Each row has a hidden score. How much does it go up from the first row of each pair to the second? 20 means little or no change, 40 a big rise and 0 a big fall. The score is a weighted sum of the row's numbers plus the product of two more (or one squared), each taken from its middle value.
[-37. -25.   3. -21.  35.  54.  25.  45.  15.  56.  22.  37. -37.  12.  13.  66.]
[ 49.  31.  21.  25.  57.  32.  11.  47. -23.  44.  51. -71. -48. -16.  35. -33.] >> 18
[  6.  33.  66.  -2.  25.  39.  16.  11.  16.  15. -14. -18.  -8. -53.  26. -22.]
[ -2. -11. -44.  26. -29. -14. -14.  -6.   6. -41. -24.  66.   7.   2. -50.  45.] >> 23
[-16. -39.  30. -21.  31.  76.  23.  34.  21.  35.  36.  -1. -27.  31.   5.  28.]
[ 52.  36.  20.  -4.  43.   9.   1.   3.  25.  42.  14. -34. -17.  -1.  64.  -2.] >> 20
[-30. -10. -42.  -4. -24.  -9. -27.  -8.   4. -36. -42.  54.  17.   4. -48.  43.]
[ 29.  -5.  24.   3.  35.  48. -12.  26.  13. -11.  -1. -37.  -1.  -3. -27. -16.] >> 23
[-26.  24. -33.   2.  25. -28. -35.  -5.  11.  40. -68.  29. -10. -35.  42. 100.]
[-28.  35.   8.   9. -59. -37. -10. -37.   3. -49.  -3.  58.   5.  -9. -18.   5.] >> 13
[ 46.  10.  32.  52.  -8.  11.  15.   3.   9. -43.  11.   4. -24. -24.   3. -30.]
[ 25.  16. -34.  17. -23. -44. -18. -24. -22. -23.  21. -18.   8.  26.  -4. -29.] >> 19
[ -5. -10. -34. -12. -61. -31. -22. -60.  15. -47. -66.  45.  69.   6. -39.   7.]
[  62.  107.   91.   37.   37.  -29.   26.   -4.   15.  -12.  -37.  -27.   24. -103.   54.  -59.] >> 29
[ -4. -28.  29.   0.  14.  19.  11.  42. -28.  26.  71. -83. -76.  10.  33. -53.]
[-28.   5. -23. -22. -57. -61. -34. -54.  -6. -32.  11.   3.  36.  46. -23.  -6.] >> 21
[  1.  40.  -9. -12.  60.  -2. -31.   1.   9.  66. -79. -26.   2. -53.  68.  56.]
[-60. -65.  15. -33. -42. -17.   1.  -5. -17. -12.  52. -60.  34.  24. -78. -49.] >> 17
[-12.  13.  -4.   3.  13.   0.  13.  35. -16.  42.  10. -14. -58. -24.  56.  22.]
[-25. -10. -39.   8. -62. -53. -28. -35. -15. -49.  25.  25.   1.  50. -30.  12.] >> 18
[ -2. -40.  -5. -15. -21.  37.   9. -28.  13.  -7.  10.  23.  32.  52. -21.   1.]
[   0.  -24.    0.   23.   35.   28.   12.   74.  -48.   29.   71.  -71. -111.   -3.   38.  -39.] >> 15
[  2. -10.  12. -14. -43.  22. -12. -53.  19. -31. -43.  18.  71.   4. -49.  -7.]
[ 51.  22.  -6.  54. -60. -54.  -9. -38.  -2. -94.  16.  16.  -3.  11. -11. -57.] >> 15
[ 65. -18. -14.  12.  48.  17.  16.  29.  12.  17.  32. -33. -15.  31.  26. -28.]
[ -1. -27.  49. -48.  59.  86.  20.  35.  22.  56.  14. -57. -11.  19.  38. -15.] >> 16
[ 21.  87.  50.  30. -48. -79.   5. -73.  16. -70. -61.  42.  75. -65.   6. -37.]
[-47.  25.  62. -13.  12.  15.   6.  43. -61. -14. 121. -65. -55.  38. -18. -92.] >> 11
[ 54.  35.   0.   8. -81. -38.   3. -85.  14. -79. -86.  76.  36.   2.  41. -15.]
[-39. -17. -22. -13. -33.   4. -23. -15.  11. -33. -42.  51.  22.   5. -47.  44.] >> 21
[  8. -44.  27. -18.  46.  81.  31.  50.  15.  42.  13. -34. -46.  14.  52.   1.]
[ 48. -35.  -7.  24.  53.  47.  36.  63.   9.  30.  33. -18. -65.  13.  49.   4.] >> 23
[ 41. -38.   6.  20.  37.  66.  28.  38.   7.  14.  42. -14. -35.  32.  12.  -6.]
[ 11.  15. -10.  22. -57. -55.  -3. -48.  13. -58. -39.  45.  25. -18.   3. -16.] >> 10
[ 46.  96.  96.  36.  -6. -23.  22. -45.  17. -37. -36.   1.  60. -83.  16. -56.]
[-33.  63.  37. -39.  22. -13. -16.  12.   4.  12. -20. -20. -13. -41.  36. -20.] >> 9
[-32. -20.  -3. -54.  28.  24.  -1.  12.  19.  36.  -1.   0.   8.  33.  13.  22.]
[ 16.  13. -50.   9. -36. -53. -36. -48.  12. -51. -24.  51.  70.  21. -78.  11.] >> 16
[-22. -53. -15. -19. -59. -19.  17. -45. -10.   6.   8.  -9.  59.  28. -36.  -2.]
[ 46.  74. 114.  59.   7.  33.  42.  -7.   8. -33. -24.  -4.   7. -94.  31. -46.] >> 23
[ -1. -27. -13. -14.  -9.  17. -11. -28.  14. -18.  40.  24.  45.  75. -60.   3.]
[ 24.  -5. -59.   6.   4. -34.  -4. -13.   8.  -2.  23.  45.  29.  49. -28.  17.] >> 23
[ 10.   3.  32. -47.  10.  37.  15.  -4.  -9.  38. -23. -32.  23.  -7.  13. -22.]
[ -2. -45.   3. -10.  10.  54.  22.  18.  13.  15.  13.   6. -19.  32.  17.  14.] >> 19
[  6. -18.   1.  20.   7.  51.  -3.  25.   3. -20. -15.  13. -17. -10. -30.  20.]
[-32. -13. -40.  21. -64. -26. -18. -28. -26. -44.  25.  44. -11.  41. -35.  27.] >> 14
[-56. -43. -32. -35. -20.   8.  -6.  -7.  14.  -4.   0.  55.   6.  54. -19.  53.]
[-29. -24. -18.  -2. -36. -23. -29. -66.   8. -14.   7.  40.  53.  58. -46.  47.] >> 13
[ 40.  -8.  -7.   1. -32.  -7. -26. -51.  16. -57. -33. -10.  71.  21. -49. -42.]
[-15.   6. -35.  -4. -60. -26.  -6. -60.  15.  -8. -36.  72.  14.  17.  31.  53.] >> 16
[  1. -15.   8. -23.  44.  51.  21.  28.  13.  51.  14.  -4.  -8.  14.  21.  15.]
[-14. -73.  13.  11. -58.  -3.  21. -14. -23. -29.  66. -54.  31.  23. -82. -68.] >> 22
[ 72.  78. -13.  -4. -36. -73.  -9. -73.  15. -46. -81.  58.  51. -12.  44. -22.]
[-20.  15.  -3. -16. -15. -25. -48. -67.  24.   6. -62.  12.  57.   1.   1.  59.] >> 16
[ 46.  65.  94.  65. -20.  11.  33. -29.   5. -62. -29.  12.  21. -76.  15. -49.]
[-33.   7. -22.  -1.  48.  -5. -10.  68. -49.  47.  72. -42. -85.   0.   7.  -9.] >> 11
[ 29.  14. -30.  19.  57.   7.   1.  65.   2.  22. -32.  -2. -46. -47.  26.  25.]
[ -3.  -1.  60. -44.  38.  75. -10.  14.  22.  21. -30. -58.  23. -19.  -7. -21.] >> 16
[ 12. -33. -24. -23. -44. -25.  -7. -62.  26. -29.   5.  24.  69.  72. -29. -15.]
[  1. -21.   5. -44. -68.  -5.   2. -69.  -5. -23. -42.   6.  69.  30. -18. -28.] >> 20
[-17. -41. -13. -30. -44.  -5. -11. -54.  26. -30.  18.  35.  59.  80. -48.   7.]
[ 13.  24.  38.   6. -59. -30. -18. -55.  12. -76.  13.  -3.  29.  18. -23. -59.] >> 13
[-44.  30.  15. -43.  57.  21. -11.  53. -18.  66.   8. -54. -49. -21.  49.  14.]
[ 16.  31. -33.  40.  46.  -5. -16.  14.   0.  49. -53.  23. -30. -52.  49.  88.] >> 20
[ -3. -49. -27.  -8. -38.  -1.   6. -28.  19. -24.   6.  38.  20.  59. -11.  14.]
[-36. -31. -42. -15. -23.   8.  13. -11.   8.  13. -10.  75.   8.  30.  -5.  57.] >> 19
[ 21.  64.  -1.   8.   9. -59. -17.   4.   0. -22.   0.  -7. -14. -26.  24. -36.]
[ 56.  72.  84.  65.   9. -19.  16.  -2.  11. -67.  -3.  -8.   1. -62.  12. -50.] >> 25
[ 34. -38.  -2.  -3.  43.  14.  31.  49. -20.  53.  21. -98. -22. -11.  39. -38.]
[  3. -27. -51.  10. -30. -28. -11. -31.  13. -35.  42.  67.  34.  79. -66.  30.] >> 12
[-35. -22. -38. -50. -18. -16. -13. -33.  15.   3. -22.  35.  48.  49.  -9.  19.]
[ 14.  55.  -3.   3. -47. -76. -20. -53.   6. -51. -13.  20.  37.  -7.  -4. -43.] >> 13
[-59.   3.  33. -39.  36.  47.   0.  55. -14.  56.   9. -48. -69. -18.  56.  24.]
[ 27.  -9. -23. -11.  66.  24.   8.  47.   5.  38.  17. -24. -25.  20.  30.  -3.] >> 28
[ -6. -10.  14. -11. -35.  29. -21. -44.  17. -38. -22.  20.  65.  17. -73.   0.]
[ 15.  21.  12.   9.  25.  42.  12.   6.  10.  19. -70.  43. -25. -48.  58.  36.] >> 20
[ 10.  34.  50.   4.   4.  21.   6. -13.  12.  -7. -13.  -3.  17. -37.   1. -28.]
[-65. -70.  24. -37. -48. -10.   4.  -8. -13. -10.  52. -60.  34.  24. -76. -46.] >> 20
[ 36.  36.  31.  20. -78. -41.  -7. -84.  11. -74.   4.  15.  59.   8. -27. -67.]
[-35.  40.  -6. -30.  58.   6. -31.   4.   9.  81. -92.  -7.   0. -61.  70.  84.] >> 24
[-18. -13.  17. -34. -32.   5. -28. -41.  29. -34. -31.   6.  61.  19. -53.   1.]
[ -7. -19.   0.  -7.  58.  56.  34.  65.  11.  67.  22.  15. -56.  -3.  39.  51.] >> 27
[ -2. -25. -84.  48. -37. -46. -17. -40. -19. -26. -13.  75.   9.  36. -18.  62.]
[ 13. -22. -74.  18. -30. -30.  -4. -30.   0. -28.  14.  74.  32.  59. -43.  25.] >> 24
[-74. -41.  -7. -28.  22.  24.  40.  63. -16.  90.  12.   3. -49. -32.  22.  82.]
[-16.  97.  82.  -2.  25. -16.   9.  -2.   9. -10. -64.   2.  20. -99.  43. -18.] >> 15
[-24.   4.  -5.  -7.  20. -14.   7.  38. -34.  54.  55. -39. -61. -11.  27. -16.]
[ -9.  45.  42.  12.  12.  36.  22.  30.  -9.  15. -13.   5. -52. -65.  49.  -7.] >> 21
[-72. -72.  -5. -26. -42.  24.  23.   2. -16.  22.  11.   5.   0.  17. -25.  45.]
[-39.  33.  51.  -4. -14.  31.   3.   7.  -1. -11.   3.  19. -31. -31.   6.   3.] >> 15
[ -3. -16. -34.   7.  48.  40.  22.  55.  -3.  44.  18.  34. -47.   8.  18.  49.]
[ 29. -24. -33.  16.  53.  21.  20.  60.   5.  28.  28.   3. -57.  19.  34.  21.] >> 22
[ 70.   7.   5.  12.  17.   4.  -8.  -7.  17. -18. -21. -39.  33.  -8. -11. -45.]
[-21. -81. -24.  29. -53. -25.  20.  17. -32. -36.  62. -32. -15.  17. -65. -39.] >> 14
[ 18.   2. -12.  26.  30. -21.   0.  47. -38.  25.  93. -55. -70.  12.   3. -40.]
[ 12.  13.  38.  26. -72.   5.   3. -52.   1. -72.  -1.  17.  13.  -1. -11. -49.] >> 16
[-30.  -7.  12. -57.  69.  41.  11.  50.  21.  77.   5. -16. -22.   5.  41.  33.]
[ 33.   9. -52.  12. -17. -54. -27. -24.  11. -42. -37.  25.  42.   5. -35.  -2.] >> 17
[ 78.   9.  -1.  19.  19.  -1.  -9.  -4.  15. -22. -17. -40.  31.  -7. -13. -48.]
[ 26. -17. -73.  18. -28. -48.  -5. -36.   7. -29.  20.  65.  40.  62. -42.  16.] >> 15
[-57. -14.   6. -22. -44.   6. -16. -20. -13. -14.  14.   2.  -7.  31. -11.  17.]
[  6. -14. -14. -23.  24.  12.  16.  10.  17.  39.   2.  10.   5.  19.  24.  16.] >> 29
[ 28. -15. -57.   0.  -6. -38.  -1. -20.  11.  -8.   6.  31.  29.  47.  -5.   2.]
[-17.   8.  -2.  41. -52. -42.   5.   5. -73. -77. 116.  -5. -45.  61. -43. -88.] >> 6
[ -8. -58. -47.  43. -44. -56.  25.  21. -33. -19.  65.  -6. -13.   3. -64. -21.]
[ 18. -22.   4.  36.  -3.  -1.   8.  27. -35.   2.  97. -47. -65.  25.  -9. -45.] >> 12
[  5.  13.   0.  21.  61.  25. -22.  33.   8.  45. -42. -19. -50. -39.  58.  74.]
[  1.  -3.  29. -30.   8.  22. -14.  -6.  29.  -2. -29. -23.  32.  -7. -17.  -5.] >> 19
[-27. -58. -64.  39. -63. -73.  10.   3. -36. -37.  65.  19.   5.  20. -95.  -9.]
[ 67. -25.   9.  17.  25.  34.  22.   5.  19.   6.  48. -23.   7.  44.  -1. -31.] >> 29
[-36. -14. -22. -40.  70.  -9.  17.  78. -19.  95.  12. -58. -39. -28.  37.  33.]
[-27. -10.  59. -22.  41. 110.  10.  46.  13.  37. -22. -18. -22. -38.  -5.  28.] >> 17
[ 18. -22. -41.  12.  62.  19.  26.  76.   2.  44.  13.   9. -75.   2.  58.  36.]
[-31.   4. -31. -46. -53. -46.  -6. -50.  -7.   1. -37.  59.  55.  18. -30.  33.] >> 9
[ -4. -13.  -8. -39.  32.   2.  -2.  11.  24.  30.  16.  -6.  11.  38.   8.  10.]
[ 50.  71.   6.  16.  24. -52.  -3.  12.  -1.  -7.  -6. -28. -19. -45.  50. -55.] >> 14
[ 10.  65.  37.  -5.  38.   7.   9.  32.  -5.  26. -19. -29. -38. -67.  65. -33.]
[ 14.  -2.  -2. -16.  59.  37.  22.  39.  13.  62.  20.  -3. -15.   6.  26.  19.] >> 29
[ 55.  -5.  -7.  10. -24.  -3. -20. -44.  13. -52. -31. -17.  64.  14. -42. -49.]
[  4.   3.  61. -27.  26.  67.  -1.   6.  28.  21. -12. -31.  27. -18. -24.  -4.] >> 18
[ 75.   2.   4.  38.  14.  18.   2.   4.  14. -23.   1. -18.  14.  -8. -26. -28.]
[-12.  35. -11.  33. -52. -31.   1. -20. -10. -47.  -9.  65. -18. -24.  -3.   7.] >> 6
[-21. -36.  19. -19.  17. -11.  28.  44. -19.  49.  51. -85.  -6. -28. -19. -49.]
[-60.  -4. -47. -26.  -7. -39. -37. -39.  -3.  19. -28.  48.  37.  30. -15.  73.] >> 12
[-92. -25. -44. -24. -49. -50. -24.  -4. -38.  -3.  36.  26. -38.  32. -23.  23.]
[ -4.  86.  61.   5. -45. -59.  -4. -76.  13. -65. -75.  31.  86. -64.   4. -41.] >> 23
[ 13. -21.  27. -32.  53.  45.  11.  31.  26.  40.  34. -39.  -9.  34.  18.  -7.]
[ -2. -47. -12.  -1. -29.  34.  18. -22.  13.  -9.  11.  40.  16.  47. -15.  17.] >> 16
[-11. -29.  22. -34.  -9.  34.  18.  15.  -7.  13. -18. -12. -23.   4.  22.   7.]
[-50. -13. -16. -51.  34.  20.  -2.  23.  14.  46.   2.  25.  -2.  26.   4.  50.] >> 25
[-27. -45. -16.  -5.  22. -16.  20.  66. -36.  30.  44. -76. -36. -24. -15. -41.]
[ 46.  81. 110.  32.  16.  -3.   7. -20.  16. -56. -14. -39.  36. -60.   9. -75.] >> 22
[ 38.  28.  37.  14.  49.  38. -11. -13.  19.  57. -40. -41.  12. -42.  47.  32.]
[-64. -30. -24. -40.  19.  35.  10.  33.   8.  43. -11.  47. -29.  17.  19.  71.] >> 22
[-24.  -2.  14. -45.  46.  51.  21.  61. -20.  64. -31. -19. -52. -33.  49.  27.]
[-31.  13.  11. -46.  43.  32. -13.  32.  15.  38. -56. -14.   2. -40.  12.  26.] >> 20
[-12.  -2.  24. -38.  38.  68.  37.  51. -21.  74. -41. -18. -44. -47.  61.  19.]
[-16. -25. -54. -19.  -6. -37. -14.  -8.  16. -11.  15.  44.  14.  61. -22.  33.] >> 24
[-41. -51. -29. -11. -36. -20.  27.  -1. -14.  31.   9.  13.   8.   6. -13.  42.]
[ 31.   4. -55.  21. -19. -28. -19. -20.  -1. -39. -48.  33.  34.  -6. -31.   1.] >> 20
[-53.  -3. -44. -32. -37. -71. -29. -25. -36.   2.  25. -11.   1.  29. -12. -25.]
[ 20.  85.  55.  42. -43. -51.  -5. -70.   5. -87. -33.  44.  77. -45. -38. -40.] >> 27
[  3. -42. -26.  -3. -30. -24.  16. -21. -16.  11.  21. -24.  40.  23. -30. -10.]
[  5. -55. -43.  -4. -49. -50.   2. -35. -16. -21.  16. -27.  47.  45. -36. -23.] >> 18
[ 14. -71.   6.  33.   8.  17.  34.  65. -35.  -1.  73. -94. -50.  -8. -25. -70.]
[ 78.  47.  50.   5.   2.  21.  26. -12.  17. -18. -67.   6. -24. -38.  98. -29.] >> 16
[ -6. -26. -55.  -3. -26. -19. -16. -33.   6. -32.  23.  58.  41.  74. -58.  21.]
[-23. -14. -39.   8. -72. -35. -14. -42. -23. -41.  -5.  24.   4.  31.  -4.   3.] >> 12
[ 47. -37. -16.  20.  34.  33.  25.  39.   9.  11.  28. -13. -41.  28.  33.  -6.]
[ 43.  -3. -18.   9. -25. -11. -19. -39.  12. -46. -38.  -1.  57.   7. -36. -31.] >> 17
[ -7. -11. -21. -12.  40.  34.   5.  28.   3.  31.  25.  20.  -8.  31. -11.  29.]
[ 54.  -3. -35. -10. -53. -58.  -4. -62. -10. -37. -26.   4.  64.  34. -18. -45.] >> 21
[ -7. -24.  -2. -28.  43.  11.  35.  47. -17.  86.   2. -66. -15. -32.  44.   2.]
[-26.  -2.  -1.  -1.  29.  23.  -3.  58. -24.  23.  25. -36. -82.  -3.  42.  17.] >> 15
[-47.  31.  22. -54.  54.  21. -10.  46. -15.  72.  -1. -60. -39. -25.  57.   9.]
[ 61.  71. 104.  59.  17.   8.  38.   5.  12. -38. -28. -26.  -8. -93.  56. -58.] >> 28
[ 13. -58. -55.  14. -47. -11.  -7. -32.   5. -62.  13.  40.  18.  81. -33.  -2.]
[-25.  -5. -38.  -8. -19. -60. -35.  -8. -38. -16.  67. -30. -13.  49. -38. -41.] >> 11
[-10. -10. -20. -20.  41.  30.   2.  25.   5.  33.  20.  15.  -3.  31.  -8.  25.]
[-38. -13.  26. -58.  71.  69.   9.  51.  17.  72.  13. -23. -22.  13.  26.  29.] >> 21
[ 44.  10.  36.  -5.  57.  41.  -5.  36.  22.  16.  -3. -57.  -2. -20.  -2. -23.]
[-26. -38.  -3. -30. -43.   5.  -9. -53.  29. -23.  30.  45.  60.  81. -62.  20.] >> 14
[-78. -76. -16.   1. -50.  -6.  16.  23. -33. -12.  55.  -5. -15.  10. -78.   3.]
[-62. -25.  11. -42.  60.  81.  21.  70.   9.  75.   9.  20. -56.   1.  30.  72.] >> 31
[-12.   8.  14. -37.  14.   6. -19.  -1.  26.   9. -38.  -9.  31. -14. -14.  12.]
[-43.  22.  -8.  -2.  22.   6.   8.  47. -19.  56.  22.  13. -65. -25.  33.  58.] >> 19
[-56. -48.  -1. -45. -51.  -9.   5. -44.  -6.  16.  14.  -7.  68.  35. -56.  14.]
[   5.   45.    7.   56.   38.  -22.   32.   89.  -76.    3.  127.  -23. -113.    4.    7.  -59.] >> 16
[  6.   9. -29. -16. -22. -20. -22. -37.  10. -21. -64.  20.  61.  -9. -26.  -3.]
[  4.  41. -14.  33.  -7. -25.   2.  23. -17. -27. -13.  28. -55. -41.  35.  -6.] >> 17
[-52. -14. -22. -15. -70. -40. -26. -42.  -9. -37.  11.  26.   9.  45. -23.  21.]
[-13. -30. -20.   6.  56.  61.  17.  72.  -2.  34.  36.  21. -67.  22.   9.  50.] >> 33
[-31. -27. -45. -33. -16. -11.  -2. -18.  11.   7. -20.  47.  23.  38.   2.  33.]
[ 27.   6. -55.  27. -26. -26. -18. -26.  -1. -40. -38.  49.  39.  -3. -48.  11.] >> 19
[ 55.  20. -39.  11. -24. -46. -17. -53.  13. -20. -20.   8.  21.  27.  42. -13.]
[ 19.   2.  -2. -24.  73.  31.  20.  47.  15.  70.  12. -22. -20.   0.  46.   9.] >> 25
[ 55.  25.   2.  37.  38.   2.  12.  39. -20.  28.  50. -53. -51. -10.  37. -26.]
[ 13.  -1.  28. -31.   9.  37. -11. -13.  19.   0. -50. -37.  42. -16.  -4. -28.] >> 20
[-56.   1. -70.   9. -64. -51. -14. -24. -31. -18. -12.  75. -14.  13.  -8.  58.]
[ 41.  -1. -15.  41.  15.  -5.  10.  41. -23.   1.  34. -43. -73.  -1.  50. -19.] >> 25
[ 37.  17.   3.  47.  58.  35.  -5.  28.   5.  48. -34. -15. -47. -49.  58.  64.]
[ -5. -40. -53.  45. -69. -44. -12. -21. -48. -57.  70.  10. -34.  55. -45. -34.] >> 9
[ -4.  -2.  38. -12.  58.  64.   5.   8.   1.  72.   1. -37.   1.  -7.  29.  25.]
[ 23.  32.  40.  -5.  51.  26.  10.  36.  -8.  58.  42. -72. -34. -17.  41. -22.] >> 20
[ -1. -46. -76.  13. -29. -21.   2.  -6.  -1. -31.  -6.  60.  -8.  51.  -2.  29.]
[-24. -26. -15. -25.  46.  50.  22.  52.   4.  53.  -9.  10. -45.   2.  48.  39.] >> 21
[ 39. -35.   5.   6. -20.  26.  15. -36.  21. -14.  37.  10.  42.  60. -31. -20.]
[  0. -24. -44.  33.  -7.  -9. -17. -24. -13.  -9.   4.  33.   5.  36. -16.  43.] >> 14
[ 11.   3.  26.   3.  43.  58.  15.  47.  15.  35. -21.  -8. -28. -46.  12.  26.]
[ 24. -33.  -4.   1. -16.  16.  -3. -33.  20. -28.  53.  16.  44.  80. -60. -10.] >> 19
[-18.  -1. -14. -10. -37.   4. -14. -38.  13. -21. -45.  52.  54.  -5. -52.  29.]
[ 15.  60.  17.   8. -43. -45.  -3. -52.   6. -28. -10.  27.  38. -25.  -2. -34.] >> 16
[-63. -13.  22. -17.  43.  48.   3.  75. -42.  59.  74. -49. -98.  -5.  11.   3.]
[ 18.  80. 125.  17.  27.  24.  23.   0.  17. -20. -33. -33.  14. -89.  39. -49.] >> 27
[-84.  -6. -11. -47. -37. -40. -31. -24. -27.  10.  50.  -4.   6.  39. -44.  -4.]
[ 24.  27.  70.  17.  21.  55.  18.  35.  -3.  -9.  10. -50. -58. -42.  49. -54.] >> 26
